In the rows, zero is written as 128.
M: a few groups of rows, each row roughly a mix of its group's hidden directions; one row fits no group
M (91 x 12)
[[126  95 175 109 112  89 147 177 172 157 150 116]
 [ 79 184  84 130 119 159 148 137  84 153 128 127]
 [156 162 130 105 151 130  75 174 115  71 141 139]
 [124  90 140 150 200 123 104 125 103 178 120 152]
 [ 77 138 100  65 118 120  78 129 124 100 109 111]
 [191  89 149 123 167 119 125 125 168  93 104 152]
 [116 121  86 135 137 131  97 194 117 164 161 168]
 [ 80 135  64 121 135 151 142  97  85 147  99 146]
 [133  86  76 113 159 115  84 114 106  91  90 145]
 [131 138 193 125  99 154 186 151 127  91 112 137]
 [ 99 147  64 108 138 164 166 104 133 124  91 160]
 [166 172 119 133 155 135  77 121 102  71 132 153]
 [173 145 135 162 139 165 101 115  77 149  94  91]
 [102 105 117 125 159 114 145 185  92  94 159  81]
 [139 124 193 192 137 114 168 119 117 146 151 137]
 [169 145 102 156 146 150  88 103 102 182 110  93]
 [112 100 158 183 176  78 125 105  96 138 140 128]
 [ 74 115 180 124 155  94 139 128  86  94 107 108]
 [100 128 118  63 122 140 111 136 110  80  73 112]
 [104 153 126 152 183 157 128 120  94 141 133 195]
 [189 144 149 102 125 125 136  86 148  67 107 132]
 [130 160 166 139 137 106 114 201  81 104 134 127]
 [ 99  99 133 126 126  87  99  92 143  91 122 195]
 [ 76  91  99 146 115 137 149 116 137 201 134 121]
 [127 158 159 168 102 114 113 100 157 175 179 153]
 [101 126  90  62 100 123 121 134 179 104 127 159]
 [ 74 171 101 120  75 147 148 111  97 106 139 151]
 [105 103 115 112 147 120 158 125  89 119 106 209]
 [124  99 180 149 177 128 106 124 178 164 152 147]
 [143 163 196 150 122 123 115 168 142 123 182 129]
 [136 109 106 137 121 118 117 218 132 155 149 161]
 [144 118  88 100 166 140 168 150 173 159  83 115]
 [167 157 109  85 153 134  81 114 105  78 141 155]
 [ 97 122 174  91 121 129 144 119 111  77  67 137]
 [ 71 113 183 144 154  71 142 116 112 114 141 130]
 [ 79 186 177 109 159 119 135 134  93 124 150 115]
 [163 102  87 180 117 145  73 137 119 100 101 118]
 [109 193 125 161 171 173 124 138 112 156 147 149]
 [120 205 156 150 112 149 125 160 115 123 176 127]
 [167 157 115 131 147 139  65 145 111  65 128 140]
 [104  91  93 116 130 141 134  62 138 103  96 173]
 [122 108  80  87 174 117 120 110 117 140  70 100]
 [165  88 154 148 181 125  88 111 171 150 122 107]
 [116  93  99 103 118 155  91  82 136 105 104  71]
 [134 164 148 199 135 137 115  84 110  95 100 108]
 [149 100 131 123 186 142 135 120 204 146 107 142]
 [108 135 125  66 123 139 192 163 157 126 112 100]
 [111 196 106 134 115 145 149 165  68 138 140 123]
 [176 110 143 197 154 143 135 137  77 127 132 114]
 [113 120 166 193 151  99 118 135  89 127 177 115]
 [153 121 193 125  97  96 127 163 165 103 165 126]
 [ 85 115 157  73 125 123 138 179 152 136 143  83]
 [ 89 135 173 158 107  95  85 109 122 104 165 165]
 [135 120 168 170 147 131 172 171  86 114 155  92]
 [124 106  55  86 150 125  81 126 119 113  99 117]
 [ 81 143 106 161 150 156  90  86  91 168 136 122]
 [ 89 125 107 140 123 137 112  77  65 109 125 175]
 [108  79 165 132 100  78 101 134  81 148 150 115]
 [132 133 125 140 134 140  63 138  92  73 109  82]
 [ 91 107 159  67 119 125 138 157 150 124 130  69]
 [144  71 113 109  98 110 141 199 134 159 129 137]
 [104  91 106 142 112 156 120  69 160 135 102  77]
 [170  95  96 135 110 151  92  95 152  84  95 100]
 [ 96 204 103 139 136 171 150 144 102 137 140 150]
 [145 190  87 131 119 154 142 135  74  89 113 131]
 [ 78 197 111 133 134  96  96 137 154  95 139 130]
 [157 117 151 165 140 118  66  93  79  99 138 123]
 [165  87 132 104 155  96 159 161 101 111  94 172]
 [128 106 139 152 106 122 183  55 136 152  99 117]
 [137 128 140  73 132 121 104 208 137 101 148 120]
 [124  85  68 114 121 158  85  78 131 127 116 106]
 [148 116 156 128 107 102 208  99 141 159 117 152]
 [172  99 124  91 109 136 105 153 173  77 111  97]
 [ 90 169 143 149 156 123 103 193  96 140 158 136]
 [164 154 155 123 128 112 144 201 146 149 142  83]
 [128 128  79 101 148 151  55 162 132 109 153 136]
 [150  72 116 122  94 130 167  84 173 142  99 113]
 [108 181 115 132 111 128 143 174  61 151 143 109]
 [ 88 136 157 157 128 142 105 111 124  98 103  53]
 [146 144  96  95  82 147 120 113 189 136 129 177]
 [130 153 105  93  95 135 155 134 197 168 156 139]
 [ 84 168 105 118  82 153 151 101 121  87 139 169]
 [160 141  79 167 141 134 108 119 110 143 141 199]
 [149 139 144 163 160 116 133  80 124 202 108 111]
 [ 97  84 132 131 150 109 113 135 130 208 129  94]
 [127 173 195 142 106 151 164 138 120 158 135  91]
 [141 136  70 108 161 132 108 118 126 183 110  77]
 [126 145 127 129 117 123  56  66 127 143  95 155]
 [ 80  87  90 143 117 149 132  88 145 183 126 106]
 [129 128 159 176  96 128  88 133 109  85 171 168]
 [ 96 109 107  86 157 121 110 147  88  81  90  93]]

one row of each group, then the others: which group is each in?
[141 172 163 134 141 113 183  68 133 131 129 163]
(30)
[144 146 123 126  74 171 100 171 121  77 155 141]
(116)
[ 86 143 171 152 106 128 108 112  97 112 176 178]
(62)

[133 109 140 115 104 135 130  98 221 104 132 118]
(62)
[134 113 177 128 101  97 206 135 139 154 112 123]
(30)
[167 151 129 148 114 148  94  70 139 174  95 152]
(116)
[ 65 145 168 121 133 127 165 148 168 163 146 103]
(30)
[ 96  93  89 137 158  76 112 145 135 116 186 138]
(116)
[140 145 161  92 131 137 111 127 168  61 116  81]
(30)
[ 99 123 164 128 119  99 193 145 169 132 171 150]
(116)
[128 175 152 165 175 149 110 163 112 173 158 120]
(62)
[154 142 111 152  82 145 103 135 165 134 187 172]
(116)
